In the rows, 128 means zero.
Each named move below is a turn or a mirror, shown by a few rows before and after it. Which moves, in which order, take the first row of each later pair to the second? The first pair is answered.
j228 (before => after):
[136 148 134 129 116 148 131 130 136 144 111 120 146  96 106 133 121 116
 140 142 138 118] => [136 149 131 131 120 145 131 127 137 144 114 122 142  95 105 132 122 115
 143 145 134 116]
[168 116 134 120 162 164 121 122 157 128 153 115 134 131 155 144 172 139
 154 164 142 125] => [170 114 136 119 156 170 123 128 156 124 149 110 137 133 156 148 166 145
 151 159 148 128]
[114 134 135 126 145  87 139  84 122 154 134 150 109 108 110 113 133 124
 132 131  91 115] => [132 124 157 119 106 128 160 140 108 123 107 117 146 132 123 140  94 170
 102 100 137 126]
[122 163 156 124 102 163 131 146 107 160 121 116 171 137  90 133  56 177
 122 144 135 151] => [105 174 135 132 138 122 111  89 119 192 147 148 134 115  76 107  96 133
 151 175  90 138]
j498 (before => after):
[148 156 148  99 150 167 106 102 149 163 144 141 162 123  97 105 114 112
 159 188 138 126] => [132 158 151  95 136 171 119 111 131 157 140 126 168 124  83 103  95 110
 156 180 149 140]
[132 180 102 170 155 109 147 142 100 151  95 120 187 165 120 153  77 115
  97 137 107 159] => [135 174 103 168 144 110 155 157 101 139  89 115 188 168 129 159  80 123
  89 125 115 154]
[109 138 140 132 135 145 105 117 116 164 145 137 117 130 112 117 114 122
 139 145 112 149] => [ 99 137 143 126 120 149 117 128 105 153 139 126 123 133 106 118 103 123
 133 132 123 155]
[133 118 102 139 133 135 141 115 145 104 147 131 108 121 147 114 136  95
 131 128 123 131] => [128 119 101 139 135 135 139 111 142 106 148 131 109 119 141 112 131  93
 132 130 121 135]
j295 (before => after):
[172 135 132 121 102  79 129 183 166 115 127 110 151 157 163 149 144 162
  93  92 152  73] => [174 135 132 122 103  79 128 182 166 114 128 111 150 154 165 147 143 163
  94  93 153  74]
[124  80 127 138 102 144 120 151 109 163  88 123 101 178 120 123 126 120
 124 125 141 178] => [137  73 125 141 113 154 112 144 118 163  91 129  99 179 131 124 133 123
 125 133 139 176]
[130  96 124 132 124 121 121 109 150 112 134 136  86 116 146 123 161  88
 143 127 126 108] => [102 110 132 121 102 102 140 121 134 111 127 124  87 115 127 119 150  82
 143 111 134 114]
[133 148 140 150 155 136 109 111 135 146 128 143 166 145 110 149 125 155
 118 136 135 111] => [110 158 144 144 137 120 125 123 120 144 121 134 169 144  92 144 118 151
 116 125 140 115]
j229 (before => after):
[100 139  89 125 127  78 123 115 133 118 107 141 137 119 135 137 127 111
 130 108 135 166] => [134 132  98 124 131  85 102 121 163 120 108 152 131 123 160 150 150 130
 132 112 136 144]
[156 137 124 161 143 109 112 138 125 125 100 141 105 147 139 154 155 127
 122 125  73 129] => [147 141 167 138 101 122 105 167 121 132  95 126  98 144 123 157 144 136
 133 112  99 136]
[167 113 141 131 120 137 118 146 128  88 103 117  88 154 144 138 123 144
 112 128 151 138] => [134 121 132 131 114 132 136 141  99  87 102 105  94 150 119 128 102 128
 112 123 150 158]
j417 (before => after):
[161 124 119 132 136 124 135 119 146 113 120 135 141 139 158 126 146 143
 117 132 114 106] => [124 124 121 123 107 114 164 134 120  95 113 116 136 138 136 116 136 124
 116 110 127 115]
[153 125 132 105 130 158 109 110 131 149 136 125 123 127 141 121 144 161
 134 137 122 167] => [147 140 105 114 136 101 134 110 139 137 128 135 124 129 148 122 170 158
 121 125 105 139]
[145 141 143 132 134 141 103 113 134 151 135 133 132 129 111 110 114 138
 135 141 128 146] => [142 152 122 141 140  98 120 113 141 143 127 141 135 133 119 111 136 138
 125 134 113 121]
Pairs:
(two moves a pair)
[168 124 172 110 127 159 141 175 126 142 142 138 133 135 139 130 108 166
 124 144 189 133] => [176 141 135 127 164  91 140 141 151 154 148 170 121 131 153 123 160 154
 126 157 146  92] => j417, j228
[ 99 118 136 122 104 127 153 144  92  89  99 103 114 162 108 106 107 122
  98 102 145 119] => [144 106 134 126 117 116 137 146 138  83  99 123 102 165 145 119 149 139
  97 108 137  79] => j498, j498
[137 101 124 102  89 127 117 157 177 111 118 112 126 157 152 164 138 138
 111 125 149 104] => [129 104 134 104 108 181  90 132 153 138 131 110 140 153 131 153  95 136
 125 152 151 150] => j229, j417
[113 140 129 113 111 117 132 123 132 130 127 143 112 131 100 144 115 109
 119 112 153 170] => [143 126 121 124 140 137 108 101 152 135 138 159 105 129 122 147 131 112
 122 132 142 163] => j228, j295
[100 144 151 121 105 140 122 128 117 151 100 117 142 117 105  97 121 148
 116 126 112 125] => [125 130 139 132 135 157 100 104 139 157 112 136 132 114 124  96 139 149
 121 146  98 117] => j228, j295
[112 115  90 135  92  86 176 111 116  85 128  97 148 128 111 118 130  74
  81  81 118 127] => [121  99 123 128 120 166 104  64 121 136 164 112 120 107  94  99 115  52
 126 132 114 169] => j417, j228
[108 117 125 130 102  72 169 120 115 112 118 115 108 147 123 120 149  91
 108 111 129 108] => [152  98 116 144 135  93 142 104 146 113 129 136 104 148 157 128 171 102
 110 132 119  94] => j498, j295
[174 101 160  93 119 147  85 133 144 165 127 147 129 142 151 164 142 150
 165 146 110 106] => [140 126 122 104 127  65 125 121 138 155 120 155 123 138 142 154 171 126
 156 132  81  79] => j417, j498
[139 164 121 134 139  69 125 141 125 137 142 144 113  80 136 122 171 108
 135 133 128 115] => [184 140 134 137 132 126 121 173 135 113 129 132 141 100 171 149 150 149
 113 126 156 120] => j228, j295
[161 105 142 149 140 165 105 128 153 116 120 131 142 136 141 139 128 138
 127 146 148 116] => [127 125 155 130  98 125 139 160 138 106 103 112 144 138 119 138 124 138
 123 114 161 107] => j295, j498
[131 156 169 101 125 167 103 158 139 166 122 106 145 158 154 127 126 138
 155 143 142 135] => [127 158 171  98 117 162 107 165 138 162 119 104 144 157 153 127 127 139
 155 138 145 131] => j295, j498
[150 171 136 129 128 106 118 119 148 154 129 129 174 128 117 146 147 177
 128 149  98 108] => [143 175 142 125 113 105 127 133 138 149 123 118 180 130 111 149 136 181
 123 140 105 112] => j228, j295
[139 130 142 144 140 166 114 111 103 142 141 119 159 128 121 125  93 140
 120 148 140 168] => [120 141 135 143 147 139 112  93 101 155 150 129 143 117 106 111 106 117
 131 155 123 164] => j295, j228
[142 161 138 148 149 138 108 135 151 156 132 159 128 114 125 118 145 151
 124 136 138 152] => [136 162 144 145 138 150 115 143 136 154 126 147 139 117 118 121 126 156
 119 129 149 165] => j498, j228
[148  76 107 156 166 189 121 114 116 133 156 124 111 122 138 116 132 100
 129 150 108 161] => [176  96 102 156 162 120 131 134 161 129 141 142 107 128 164 132 185 122
 118 136  96 100] => j229, j417
[ 93 169 145 129 117 134  90 142 110 143 142 118 141 167  83  96  72 132
 170 150 121 152] => [115 181 135 139 139 126  81 132 123 152 140 129 156 172  95 102  80 147
 163 162 108 143] => j417, j498
[153 120 140 168 159 163 117 121 170 121 118 129 128 132 114 159  96 134
 116 102 136 134] => [142 121 152 158 139 163 122 134 162 118 114 116 128 130 104 158  89 132
 117  93 147 140] => j229, j498
[110 131 128 106  98 132 146 159  91 101 127 117 134 107 108 117 157 103
 120 133 149 144] => [160 117 125 112 118 137 124 157 135 101 130 138 129 113 147 131 189 124
 121 144 141 113] => j229, j229
[109 113 127 111 114 133 137 146 164  75 137 165 106 114 175 139 170 133
 106 121 114  87] => [ 84 126 129 104  99 109 150 150 151  79 136 160 103 108 154 131 169 121
 111 111 115  88] => j295, j228
[140 158 110 153 140 183  86  82  97 188 131 123 201 104 152 125  70 191
 101 171 137 159] => [138 160 130 141 121 188  81  96  99 192 128 117 196 104 147 128  65 197
 106 165 151 160] => j229, j229
[132 156 126 115 117  71 140 164 129 136 113 123 146 123 114 137 149 137
 124  98 138  90] => [108 141  78 140 160 102 152 119  90 126 127 122 156 122 104 116 116 104
 116 121 121 130] => j417, j229
[111 113 154 128 125 143 137 118 132 100 158  99 100 109  99 115 165 129
 139 168 119 138] => [118 120 141 136 135 118 143 114 142  99 155 108 102 111 107 117 183 132
 133 167 106 120] => j417, j417
[158  98 136 150 142 185  90 122 142 137 153 139 139 130 157 101 122 155
 127 144 141 151] => [111 125  77 170 161 114 147 103 106 118 142 138 156 131 139  89 122 129
 105 132 109 146] => j295, j229
[142 118 145 120 109 167 120 147 129 122 119 111 128 133 144 140 124 141
 129 110 140 143] => [161 133 128 133 141 142 108 122 149 139 124 134 129 132 157 141 150 146
 132 130 113 124] => j417, j498
[159 117 173 105 128 119 118 109 168 138 158 126 130  88 144 163 127  83
 108 135 108  98] => [122 136 177  98 112 101 131 110 142 149 156 116 132  84 114 151 109  69
 111 128 109 113] => j498, j295
[126 113 180  94 112 119 127 164 128 130 133 117 115 121 141 110 127  84
 162  71 145 112] => [143 113 184  99 134 133  99 143 144 150 144 131 110 118 145 109 134  83
 174  93 135 111] => j228, j417
[119 124 185  92  86 145 151 175 136 124 121 104 128 118 140 158 107 127
 125 110 159 133] => [ 86 140 159  97 123 104 136 115 135 158 148 133  91  93 113 126 136  76
 157 139 114 132] => j228, j498
[111 147 131 125 119 142 103 107  75 139 123 130 131 110 103 120  80 119
 138 151 128 167] => [168 145 131 135 143 155  80 110 111 144 120 146 145 122 141 140  97 157
 129 163 125 146] => j498, j417
[146  60 179 113 124 123  85 136 153 172 122 137  81 100 168 108 121 119
 117 124 171 117] => [132  70 176 116 139 124  77 115 142 190 130 141  83  93 150  97 111 106
 126 139 160 133] => j498, j498
[143 108 138 130 145 159 112 113 134 141 124 131 143 126 129 130 114 145
 113 140 135 152] => [146 126 141 128 145 140 110 116 139 153 121 135 151 127 124 132 117 155
 111 142 128 144] => j295, j417
[164 124 113 127 140 110 145 139 158 109 124 134 108 149 178 147 174 141
 120 113 122  69] => [154 128 183  96  97 172 111 165 145 141 127 112 108 143 145 144 129 151
 146 117 160 111] => j229, j417
[157 128 137 118 124  96 141 163 144 126 128 122 115 142 155 143 168 156
 145 108 141  99] => [139 137 134 116 121  77 145 156 138 134 131 124 109 137 143 136 172 143
 150 107 134  99] => j228, j295
[135 144 137 133 135 159 127 117 117 140 124 124 178 132 118 121  93 136
 136 138 138 157] => [143 140 122 141 149 157 131 112 121 133 125 128 182 134 129 123  98 137
 129 142 132 152] => j229, j498
[125 147 162 114 134 148 151 136 113  92 132 128 106 126 162 121 142 129
 133 114 128 119] => [118 146 160 113 140 148 144 124 112  99 140 131  96 120 157 114 146 119
 143 122 120 121] => j228, j417
[183 124 165 114 102 176  86 147 134 153 153 142 124 131 132 114  93 164
 123 141 134 151] => [148 159 170 102  64  99 124 177 125 150 132 132 127 129 108 111 107 162
 118 111 136 129] => j417, j229
[ 89 147  99 117 103  57 128 119 146 136 136 158 111 131 132 126 146 117
 141 103 116 114] => [117 124 147 105  75 155 107 156 135 129 127 129 139 145 141 148  90 158
 135  99 167 153] => j228, j417
[132 135 190  99  94 119 108 155 114 127 122 131  91 114 117 151 108 137
 149 119 156 107] => [ 95 139 131 125 122 107 153 131  63 102 118 119 121 119 101 142  73 115
 121 116 136 137] => j229, j228
[162  67 122 137 114 190 104 123 132 113 108 120  77 127 175 110 127 131
 150 120 178 122] => [135  86 135 122  75 144 134 154 120 103  92 105  76 129 158 111 129 131
 144  88 190 111] => j295, j498
[150  88  73 161 155 125 148 129 136  78 135 137 143 143 155 148 147 121
  94 122 111 104] => [ 99  89  79 152 129 123 169 134  99  71 138 117 132 133 119 130 126  90
 102 106 122 129] => j498, j417
[167 104 144 146 133 182  95 131 113 136 131 103 130 130 138 141 112 131
 121 160 150 143] => [146 112 159 138 126 168  86 122 112 154 142 108 108 116 119 128 120 111
 142 165 146 144] => j228, j229
[ 91 165 116 133 111  63 143 129 105 114 107 120 132 120 110 120 130 127
 109 122 100 114] => [106 143 162 120  97 159 106 141  96 126 114 101 140 120 105 126  83 143
 122 133 136 159] => j228, j417
[161  95 105 132 170 168 123 100 145 123 124 128 132 141 146 117 124 121
 106 129 126 121] => [113  95 103 124 136 152 160 118 114 101 116 108 125 137 123 106 110  98
 103 102 139 131] => j417, j417
[ 93 132 132 110  68  73 151 159 126 111 117 111 116 139 128 131 149 110
 122  85 138  90] => [171  91 120 129 116 140 108 141 168 104 130 133 120 151 186 150 164 140
 115 113 135  81] => j295, j228
[200 166 124 133 133 125 151 152 124 133  78 144 200 141 171 160  72 180
 102 123 137 159] => [201 165 132 128 123 121 153 161 126 131  76 139 196 140 171 162  75 182
 104 117 143 155] => j229, j498
[104 111 105 137 163 165 124  90 128 120 149 128  85 140 131 122 107 102
 153 144 107 149] => [153 112 103 148 173 166 122 111 153 109 130 134 116 159 166 151 112 148
 128 141 110 128] => j228, j417
[166 125 166 114 117 104  96 142 180 139 133 144 102 116 153 114 176 146
 161 132 135  99] => [126 144 178 101  81  76 124 165 154 135 119 124 109 116 123 109 158 140
 158 109 149 107] => j295, j228
[139 134 122 110 140 163 120 105 123 126 105 138 144 161 153 116 121 154
 144 134  92 162] => [132 133 123 108 132 165 127 112 114 123 104 129 147 162 148 116 114 154
 140 126  97 168] => j498, j498
[127 151 122 117 115 115 132 140 149 123 107 134 154 143 140 140 128 142
 102 115 131 132] => [133 150 112 124 136 109 116 115 160 132 118 150 140 137 145 133 145 130
 111 131 113 126] => j295, j228
[122 103 120 152 148 147 143 156 131  97 118 164 118 126 184 149 156 132
 113 123 119  96] => [ 83 100 123 143 125 142 161 164 106  88 116 148 109 120 161 136 144 109
 115 108 129 111] => j228, j417
[157 157 164 111 129 123 113 136 144 171 156 130 154 116 114 158 162 171
 128 139 128 107] => [137 167 166 106 119 104 124 139 135 175 155 126 152 113 102 152 160 161
 132 134 126 110] => j295, j228
[110 160 109 145 154  95 126  98 132 148 128 135 141 126 112 114 130 133
 127 139 104 128] => [151 150 151 130 123 125 109 140 161 142 116 128 145 139 136 138 132 175
 123 126 138 114] => j229, j228
[122 155 131 119  81  84 149 143 115 120 127 131 140 135 114 142 125 148
 120 107 156 116] => [155 140 111 136 133  92 112  95 145 137 149 165 121 125 137 136 160 135
 137 144 126  99] => j228, j295
[156 138 119 139 161 129 107 116 147 143 131 136 142 137 135 130 124 152
 124 146 107 114] => [123 153 133 126 120 116 139 150 120 133 115 111 155 139 112 132 100 155
 116 119 128 126] => j228, j295
[171  93 100 152 155 154 106 119 157 116 141 147 101 125 169 127 182 122
 124 145 104  91] => [175 116 163 124 109 153  86 158 171 144 131 138 100 123 153 135 178 149
 141 134 129  86] => j229, j417
[145 188 162 135 134  69 115 116 137 176 121 147 140 146 127 129 150 132
 130 134 122 116] => [131 192 178 126 117  77 116 125 123 181 120 136 141 145 111 124 137 128
 136 127 133 129] => j295, j229
[139 143 143 121 140 123 105  99 140 163 138 124 105 108 111 118  99 127
 147 155 145 158] => [149 139 136 127 150 122 101  94 147 162 140 129 105 110 121 121 107 131
 146 158 140 150] => j229, j229
[104 159 113 152 149  54 142 116 104 111 118 132 148 136 117 107 134 130
 114 120  94 129] => [142 139 157 143 160 158  75 104 113 142 137 132 149 134 120 110 102 149
 137 155 114 170] => j417, j417
[116  69  91 131 145 185  92  74 132 117 141 140 121 106  94 107  91  84
 132 157 112 157] => [149  57  87 139 145 206  98  97 140  94 126 130 145 124 121 127  83 116
 109 147 126 150] => j228, j229
[125 129 114 148 157 157 115  89 116 136 146 129 148 134 139 120 115 133
 126 138 130 141] => [117 131 150 128 123 168 111 112 115 142 141 116 143 132 125 122 103 140
 134 128 154 148] => j229, j229
[184  98 138  99 121 190 110 135 165 130 118 141  91 143 141 116 139 109
 143 149 139 110] => [165 112 136 101 135 191 101 111 147 151 127 144  92 135 118 103 125  93
 155 164 125 130] => j498, j498
[156 104 113 128 137 110 127 117 184 118 140 150 101 129 159 131 195 130
 123 141 120  73] => [101 123 169  91  78 109 125 138 156 143 142 126  78 112 104 114 171 109
 154 126 145 101] => j229, j228
[141 175 147 113 142 153  84 130 120 148 146 156  77 123 128 129 139 132
 172 165 147 152] => [108 189 101 129 163 114 118 110  91 137 143 155  90 122 113 117 132 109
 157 162 125 158] => j295, j229
[185 141 157 134 131 127 107 140 155 131 117 144 127 146 169 134 138 161
 127 138 141 102] => [146 159 184 117  94 126 119 163 125 140 111 121 133 142 132 127 107 155
 134 123 161 127] => j295, j417
[ 79 137  99 143 128  46 148 118 119 105 124 137  85 132 109 110 157  66
 136  96 117  92] => [ 79 105 153 116  78 107 134 151 119  99 127 113  66 128 104 113 139  68
 152  82 163 112] => j229, j417
[166 132 152 142 108 148 115 126 146 146 111 156 114 155 132 121 155 160
 105 143 109 124] => [119 128 154 130  70 140 150 143 111 126 105 132 108 152 104 109 136 135
 105 118 127 141] => j417, j417
[139  95 122 121 124 159 112 129 157  87 152 132  78 114 156 115 141 112
 133 131 111 115] => [ 86 124 132 108  93 123 137 141 121  96 144 115  81 106 112 102 122  97
 136 116 116 131] => j498, j295
[193 119  98 135 178 142  83  85 157 129 139 162 127 128 160 139 130 145
 102 156  96 133] => [160 129  76 133 137  79 156 135 135  79 106 135 146 142 158 149 129 150
  65 102 110 110] => j228, j417
[135 138 118 141 157 132 116  83 137 137 141 151 125 119 113 111 135 122
 135 156 105 124] => [143 132 139 133 118 162 138 137 121 109 115 117 158 139 118 133  97 160
 109 124 145 138] => j228, j295
[ 92 177 146 120 107 109  70  93 131 208 161 135 127 119  90 118 103 110
 145 210  93 159] => [159 139 163 126 101 192  62 137 147 175 142 117 168 147 140 159  72 172
 111 201 134 167] => j228, j295
[163 116 153 129 159 185 108 116 131 102 137 120 135 164 129 137 111 167
 121  83 126 146] => [135 125 162 122 144 183 117 120 109 106 136 109 133 159 106 128  93 156
 127  78 130 164] => j498, j229
[119 140 149 120 134 138 100  96 120 147 136 124 108 118 108 125 132 128
 130 129 126 121] => [129 146 141 126 144 131  99  95 126 147 133 132 115 121 115 131 136 137
 125 132 121 114] => j498, j417
[120 152 137 123 104 146 130 129  96 168 142 128 180 154 117 125 114 149
 118 110 136 150] => [110 158 122 127 125 114 123  98 103 184 157 147 160 142 111 111 141 125
 132 123 108 140] => j228, j417
[117 172 155 104 111 129 124 153 108 130 110 128 145 121 111 136  82 161
 120 123 123 105] => [138 167 159 104 114 135 115 158 123 127 108 131 145 125 127 143  90 171
 119 124 125  97] => j498, j417
[161 109  88 140 143 167 108 142 132 111 125 115 153 176 150 137 108 157
 100 116 146 167] => [146 119  98 131 113 134 129 171 130 101 111 104 153 177 143 139 115 161
  94  91 157 151] => j295, j498
[102 190 106 120 126 143 121 129 108 151 148 116 124 128  82 114  82 110
 152 139 129 182] => [163 181 116 127 148 176  88 133 148 157 148 131 141 139 121 136  89 151
 145 155 131 169] => j498, j417
[115  59 133 118 127 143  94 135 161 160 182 124 150  85 120 119 112  85
 150 128 102 155] => [108  57 106 133 138 150 119 136 138 137 172 111 176  96 121 122  87  87
 128 121 105 168] => j228, j229
[155 108 200 107 100 176  71 133 184 127 142 151 105 113 122 141 117 179
 170 143 154 121] => [114 157 160 112  83  42 137 151 175 109 116 152 115 117 109 139 153 173
 144 103 127  72] => j417, j295
[ 88 140 131 122 118 178  97 102 106 149 145 124 137 125  67 137  80 122
 106 151 154 183] => [ 97 171  71 145 144  60 138  95 136 132 128 151 144 131  94 146 143 127
  78 135 109 115] => j417, j417
[147  80 122 118  93 134 133 130 155  83 137 134  84 114 145 127 164  97
 126 116 139  87] => [131  89 130 112  73 124 147 144 143  81 128 123  90 115 133 126 153  96
 121 104 147  92] => j228, j295
[124  78 121 107  86  63 126  93 126  89 119 120 110 100 165 143 191  80
 134 100 128  68] => [139  40 150  98  84 159  87  86 121  95 138 111 102  96 166 141 158  77
 152 119 152 109] => j417, j295
[113 122 114 142 163 123 105  76 123 134 153 149 110 113 128 100 131  89
 143 149 107 129] => [152 113 129 139 161 139  87  90 154 134 151 156 109 117 155 114 146 113
 143 151 115 111] => j498, j229
[179 132 134 137 172 112 116 118 142 157 116 164 151 127 140 145 145 163
 123 135 117 133] => [139 156 120 135 157  65 151 128 117 151 106 153 160 127 117 137 138 150
 113 116 112 130] => j295, j229
[132 178 125 104 179  64 118  69  84 175 122 121 115 166  83  88 156 142
 160 187  78 129] => [121 171 149  91 123 111 157 136  42 137  90  71 160 186  76 108  88 179
 128 146 133 165] => j498, j228
[133 142 119 142 156  98 134  79 119 116 139 129 122 142 129 142 114 116
 124 125 108 136] => [132 139 129 138 139 114 148 101 106 104 129 111 138 151 126 150  91 130
 114 110 126 148] => j498, j228
[118 113 126 118  97 126 175 160 127  97  85  95 129 128 129 116 138 119
 137  77 152 127] => [188 116 126 134 149 148 119 132 173 130  96 131 140 133 168 131 160 156
 142 118 131 112] => j417, j417
[107 142 130 140 161 119 123  91 111 145 150 140 137 131  88 152  97 121
 162 146 114 136] => [142 128 113 153 179 119 121  91 132 130 148 152 143 141 121 166 117 137
 147 149 109 114] => j498, j229
[165 181 140 127 141 130  98 146 147 157 127 147 168 158 131 144 117 185
 127 137 112 119] => [122 193 112 129 130  62 140 142 133 139 122 144 152 152 113 129 139 152
 121 115  96 101] => j417, j228
[ 90 124 170 107  98 161 124 148  97 136 136 102 134 130  97 114  97 121
 137 133 146 151] => [110 120 115 137 167 126 109  86 124 146 156 144 119 121 120 103 145  97
 142 167  91 123] => j228, j229
